In the data rows, the value 128 means zero.
Here are some points, one per row:
[149  95 142 147 129  95 149 140 165 147 115 102 119 174 109 136 124 143 180 144 126 142 149  96 128 119 154 122 100 114 170  98 153 102 133 148 132 141 130 124 128 132 103 125 116 153 143 134 138 140 109 141 105  84 103 126 127 120 168 107 143 170 127  92]
[108 134 182 185  64 119  98  78  55  96 119 127 175 189 156 142 103  82  93 143 118 130 103 153 150 135 138 160  59  79 119 174 115 118 124 114 157 145 138 122  78 155 112 129  85 144 153 144 140 120 135 139 111 114  86  99  96 188 144 129  88  74 138 144]
[171 123 136 147 142 121 101 122 112 142 162 138 169 116  79 122 133 158 119 128 111 156 112  87 161 127  91 115 150 147  85 117 125 148 141 131 138 127 113 120 120 109 139 141 130 115 124 127 107 118 136 111 132 165 148 126 135 168 137  53 158 146 104 113]
[141  97  89  87 141 124 173 145  86 122 176 193  97  97 120 110 127 107 100 138 111 131  92 161  70 101 136 152  96 132 179 148 161 135 127 154 120 134 100 172 140 110 148  94  95  89 182 113  85 127 120 140 176 138 151 177 123  68 162  87  81 105 137 118]
[126 126  62 128 130 161 118 153 125 108 121 129 128 125 130  77 126 148 101 130 139 140 131 100 191  83 101 108 130 126 126 135 117 115 115 128 140 111 149 137 131 139 134 135 162 160 131  64 122 162 153 125 132 141 132  84 131 158 137 101 147 139 125 114]
[119 156 114 115 128 144 131 119 137 121  97 115 178 119  80 156 127 108 153 111 130 128 117 132 159 123 107 109 139 101 163  94 155 128 115 117 138 128  98  89 140 113 149  95 134 126 139 147 134 105 156  74 138 181  92  74 161 110 101 117 134 144 139  90]
[147 135 156 107 119  94 139 101 137 129  98 127 171  98 133 130 116 145 125 141 156 148 110 145 140 153 141  83 132 139 147 105 127 142  69 128 181 134 143  76 174 114  93 105 108 171 140 124 117 110 141 142 149 113 135 104 166 142 134 145 139 146 115 133]
[ 88 120 132 120 116 178 113 126 140 151 168 142  97 150  97  92 150  85 133 136 186 142  92 143 156 116  87 105 136 139 146 136 114 130 128 138 114 170 132 108 120 102 138 139 169 140  99 127 122 120 131  98 109 109 176 122 119 120 155 104 124 137 110 158]
[132 113 154 168 102 127  98 126 103 150 118  86 177 192 143 153 135 113  86 151 104 121  82 125 145 177 153 127  97 122 107 175  99 128 170 145 147 121 123 150 107 121 149  81  98 153 147 151 145 174 185 127 139 103  88 103 142 151 141 177  76 122 104 139]
[143 158 140 115 132 121 125  97 180 150  90 129 140 179 126 116 124 159 179  89 139 113 113 120 123 136 124 172 115 157 157 117 119 147 100 112 134 111 158 127 136 125 153 156  94 139 135 133 123 141 108 127 132 121 109 133 127 123 157 122  88 178 118 116]
[116 131 129 127 183  96  75 130 144 123 104 125 105 132 162 138 169 100  92 122 126 118 131 103 118 102 116 141 144 125 134 103 167 139 114  91 130 148 128 143 147 133 109 117 150 104 132 152 140 147 112 113 174 113 127 122 155 163 100 130 147 100  53 111]
[126 129 148  92 170 101 150 120  97 101 137 130 126  92 149  76 180 132 102  91 126 140 129 135 127 109 164 123 161  94 119 140 150 153 144 111 125 144 109 172 121 135 138  97 151 159  76 148 137 118 134 135 158 131 116 133 126 107 137 107 107 169 142 106]
[111 125 137 128 116 152 138 148 178  84 145 121  72  88  97 139 151 149 136 171 123 111 111 141 116 138 147 100 101 137 112 149 115 109 120 128 127  96 100 116 104 148 164 153 142 116 117 124 123 113 106 100 141 115 112 142  81 157 128 133 143 153 129 201]
[114 126 122 134 117 141  94 123  93 131 144 102 111  87 172 125 124 148 166  71 108  97 126 132 116 126 174 120 143 133 130  82 162 153 133 122 109 146 150 139 136 127 152  99 152 100 142 128 157 123 133 146 129  95 154 135 145 156  91 110 122 103 120 112]
[ 82 135 166 132 128 145 169 159 122 157 123 108  68 133 144 168 135 152 129 155 125 129 155 162 125 104  87 125 136 148 144 138  93 127 149 152 130  88 148 104 122 145 164 139 155 114 113 119  91  95 116 127 164 128  85 163  99 136 150 132 174 105 148 172]
[114 110 133 135 147 115 140 156 106 123 167 170 160 113 107  81 160 140 130 153 138 122 160 103 109 112  96 116 106 152 165 138 109 138 179 103 136  96 157 104 114 135 123 131 138 137 118  98 168 119 105 101 139 151 183  87 153  88 102 123 108 126 145 169]
[167 170 136  94 103  99 121 145 149 131  92  88 130 155 145 104 104 122 147  96 142 126 113 116 120 154 108 117  97 121 129 145 139 131 149  94 106 123 115 107 108 110 125 133 112 145 146 106 139 132 121 148 122 115 120 132 139  82 164 153 173 134 119  97]
[176 131  99 116 129 164 126 110 124 130 142 141 183 124  83 117 188 111 132 126 119 148 135 119 149 122 115 121 129 107 124 160 130 130 132 141 105 105 145 121 156 124 115 121 167 105  91  85 131 118  82 137 129 126 127 140 175 145  91 116 124 120 138 128]
[150 145 117 124 107 130 125 124 169 157 119  96  79 100 153 110 124 147 106 181 114 161 141 137 101 109 122 172 170 125 147 123 104  98 143 133  95 102 152 100 116 165 135 155 128  98 168 183 107 132 135 132  97 108 118 140  92 139 131 158 142 169 199 140]
[120 156 152 166 153 112 136 102 137 102 126 151 136 103 194 168 117 129 126  87 124 115 175 117 150 168 122 132 137 127 142 119 146 119 125 162 118 129 116 157 111  90 105 129 152  76 108 132 104 155 152 145 119 109 148  95  98 123  97 142 116  96 103 125]
[106 152  87 107 135 158 112 138 111 130 159 147 153  78 152 179 120 127 108 145 127  87 120 149  94 130 159 143 151 107 121 104 122 174 150 105 101 134 129 144 148 143  71 130 105 136 105 112 130 131 147 128 108 121 118 166  83  94 143 118 116 121  84  87]
[ 98  90 140 128 112 144 142 146 135 173 126 182  72  97 137 123 118 123 164 185 145 126 138 154 139 139  89  93  98 134 137 156  98 112 138 105  91 147  91 123 132 147 173 155 119 124 110 135 132 128 121 125 138 142 114 160  98 165  78 143 145 167 132 155]
[120 161 150 137 137  91 128 121 172 135  78  79 201 115 132 102 110 127 124 150 138 102 116 134 112 124 130 152 100 133  99 128 121 113 134 125 142 170 103 108 179 104 168 134 113 170 129 110 124 129 123 143 129 114 157 114 145 124 125 139 137  94 173 115]
[125 112 129 110 170 167 101 131 116  93 153 151 148 118 147 144 127  84 107  98 119  98 164 150 130 122 151 112 132 183 119  84 157 128 132 108 150 125 125 154 113 118 104 120 121 128 128 152 121 119 119 143 109 125 152 155  92 145 139 165 137 134 150  78]
[137 105 126 129 105 148 154 101 102 119 152 131  77  67 124 195 101 125 127 113 119  95 118 122  82 111 142 171 149 140 122  99 149 125 136 144 120 116 158 187 107  97 107 146  97 184  87 133 115 136 132 133 101 160 158 132 118 132 100 198 119  67 124  85]
[134 136 100 151 135 143 143 145 146 149 116 136 105 159 130  87 124 169 154 152 134 124 113 132  94 158 103 115 202  99  94 129 123 109 107 138 163 126 111 113  95 137 118  78 151 137 147 129 139 120 101 143 113 144 109 148  99 131 132 134 135 116 131 147]
[171 109 117 128  99 128 141 120 143 147  92  92 109 170 156 119 127 126 141 141 145 152 144 119 115 148 119 140 141 149 110  94 132 108  87 133 131  99 115 121 108 177 108 156 115 103 103 105 146 111 163  83 159 109 137 163 125 108 147 111 118 130 158 124]
[129 111 134  78 112 138 125 148 134 132 154 128 154 125  84 151 126 134 112  83 161 115 126 115 175 156 106 152 165 131 102 134 144  97 147 117 155 140 119 141 155 187  98 108 131 107 134 129 130 138 129 147 124 159 122 100 194 139 110  72 153 133 136 133]
[ 98 101 109 131 154 142 153 140 112 122 130 156 156 138  46  57 129 153 132  89 130 145 142 127  93 107 154 113  94 144 165 162 110 154 123 139 114 110 110 147 146 111  72 158 137 104 135 135 112 125 154 127 128 158 124 159 142 118  72 137 148 107 118 159]
[156 166 129 130 119  75  93 159  88  96 146 132 117 179 127 167 101 130 182 135 105 185 148 115  95 117 140 201 104 135  99 138 107 110  69 116  72 145 129 146 158 120 153 131 112 143 142 145 129 118 127 145  71 115 111 123 146  83 186 169 145 158 149 169]
[125 136 105 130 136 132 174  99 130 124 159 126  92 186 112 100 123 120 108 126 131 149 130 120 137 144 162  69 170 130  98 108 115 137 132 141 129 161 124  80 144 149 167 141 106 131 132 111 132 147  95 113 131 139 109 115 121 120 105 117 157 112 127 129]
[ 96 103 127 167 128  93 110 124 147 122  68 116  92 100 170 211  73 102 102 115  75 100 158 133 173 128 159 114 115  88  87 166 116 140 130 173 148 122 179 144 100  75 110 165 150  82 142 161 155 126 118 155  90 152 172 124 144  93 131 146  52 120 100 135]
These points spread out most along one direction. Take the direction at right angles to it along which they spread out most. Go by this last direction. For each point below, how far along it does it lie, from 0 to 99? 50 is the average, and the first point above lies past it. One standard deviation of the points above along it is 16.
[176 131  99 116 129 164 126 110 124 130 142 141 183 124  83 117 188 111 132 126 119 148 135 119 149 122 115 121 129 107 124 160 130 130 132 141 105 105 145 121 156 124 115 121 167 105  91  85 131 118  82 137 129 126 127 140 175 145  91 116 124 120 138 128] 43
[120 161 150 137 137  91 128 121 172 135  78  79 201 115 132 102 110 127 124 150 138 102 116 134 112 124 130 152 100 133  99 128 121 113 134 125 142 170 103 108 179 104 168 134 113 170 129 110 124 129 123 143 129 114 157 114 145 124 125 139 137  94 173 115] 64
[167 170 136  94 103  99 121 145 149 131  92  88 130 155 145 104 104 122 147  96 142 126 113 116 120 154 108 117  97 121 129 145 139 131 149  94 106 123 115 107 108 110 125 133 112 145 146 106 139 132 121 148 122 115 120 132 139  82 164 153 173 134 119  97] 67
[143 158 140 115 132 121 125  97 180 150  90 129 140 179 126 116 124 159 179  89 139 113 113 120 123 136 124 172 115 157 157 117 119 147 100 112 134 111 158 127 136 125 153 156  94 139 135 133 123 141 108 127 132 121 109 133 127 123 157 122  88 178 118 116] 68
[ 82 135 166 132 128 145 169 159 122 157 123 108  68 133 144 168 135 152 129 155 125 129 155 162 125 104  87 125 136 148 144 138  93 127 149 152 130  88 148 104 122 145 164 139 155 114 113 119  91  95 116 127 164 128  85 163  99 136 150 132 174 105 148 172] 62
[132 113 154 168 102 127  98 126 103 150 118  86 177 192 143 153 135 113  86 151 104 121  82 125 145 177 153 127  97 122 107 175  99 128 170 145 147 121 123 150 107 121 149  81  98 153 147 151 145 174 185 127 139 103  88 103 142 151 141 177  76 122 104 139] 68
[149  95 142 147 129  95 149 140 165 147 115 102 119 174 109 136 124 143 180 144 126 142 149  96 128 119 154 122 100 114 170  98 153 102 133 148 132 141 130 124 128 132 103 125 116 153 143 134 138 140 109 141 105  84 103 126 127 120 168 107 143 170 127  92] 68
[119 156 114 115 128 144 131 119 137 121  97 115 178 119  80 156 127 108 153 111 130 128 117 132 159 123 107 109 139 101 163  94 155 128 115 117 138 128  98  89 140 113 149  95 134 126 139 147 134 105 156  74 138 181  92  74 161 110 101 117 134 144 139  90] 52
[ 98 101 109 131 154 142 153 140 112 122 130 156 156 138  46  57 129 153 132  89 130 145 142 127  93 107 154 113  94 144 165 162 110 154 123 139 114 110 110 147 146 111  72 158 137 104 135 135 112 125 154 127 128 158 124 159 142 118  72 137 148 107 118 159] 37
[125 136 105 130 136 132 174  99 130 124 159 126  92 186 112 100 123 120 108 126 131 149 130 120 137 144 162  69 170 130  98 108 115 137 132 141 129 161 124  80 144 149 167 141 106 131 132 111 132 147  95 113 131 139 109 115 121 120 105 117 157 112 127 129] 58
[ 96 103 127 167 128  93 110 124 147 122  68 116  92 100 170 211  73 102 102 115  75 100 158 133 173 128 159 114 115  88  87 166 116 140 130 173 148 122 179 144 100  75 110 165 150  82 142 161 155 126 118 155  90 152 172 124 144  93 131 146  52 120 100 135] 36
[106 152  87 107 135 158 112 138 111 130 159 147 153  78 152 179 120 127 108 145 127  87 120 149  94 130 159 143 151 107 121 104 122 174 150 105 101 134 129 144 148 143  71 130 105 136 105 112 130 131 147 128 108 121 118 166  83  94 143 118 116 121  84  87] 24
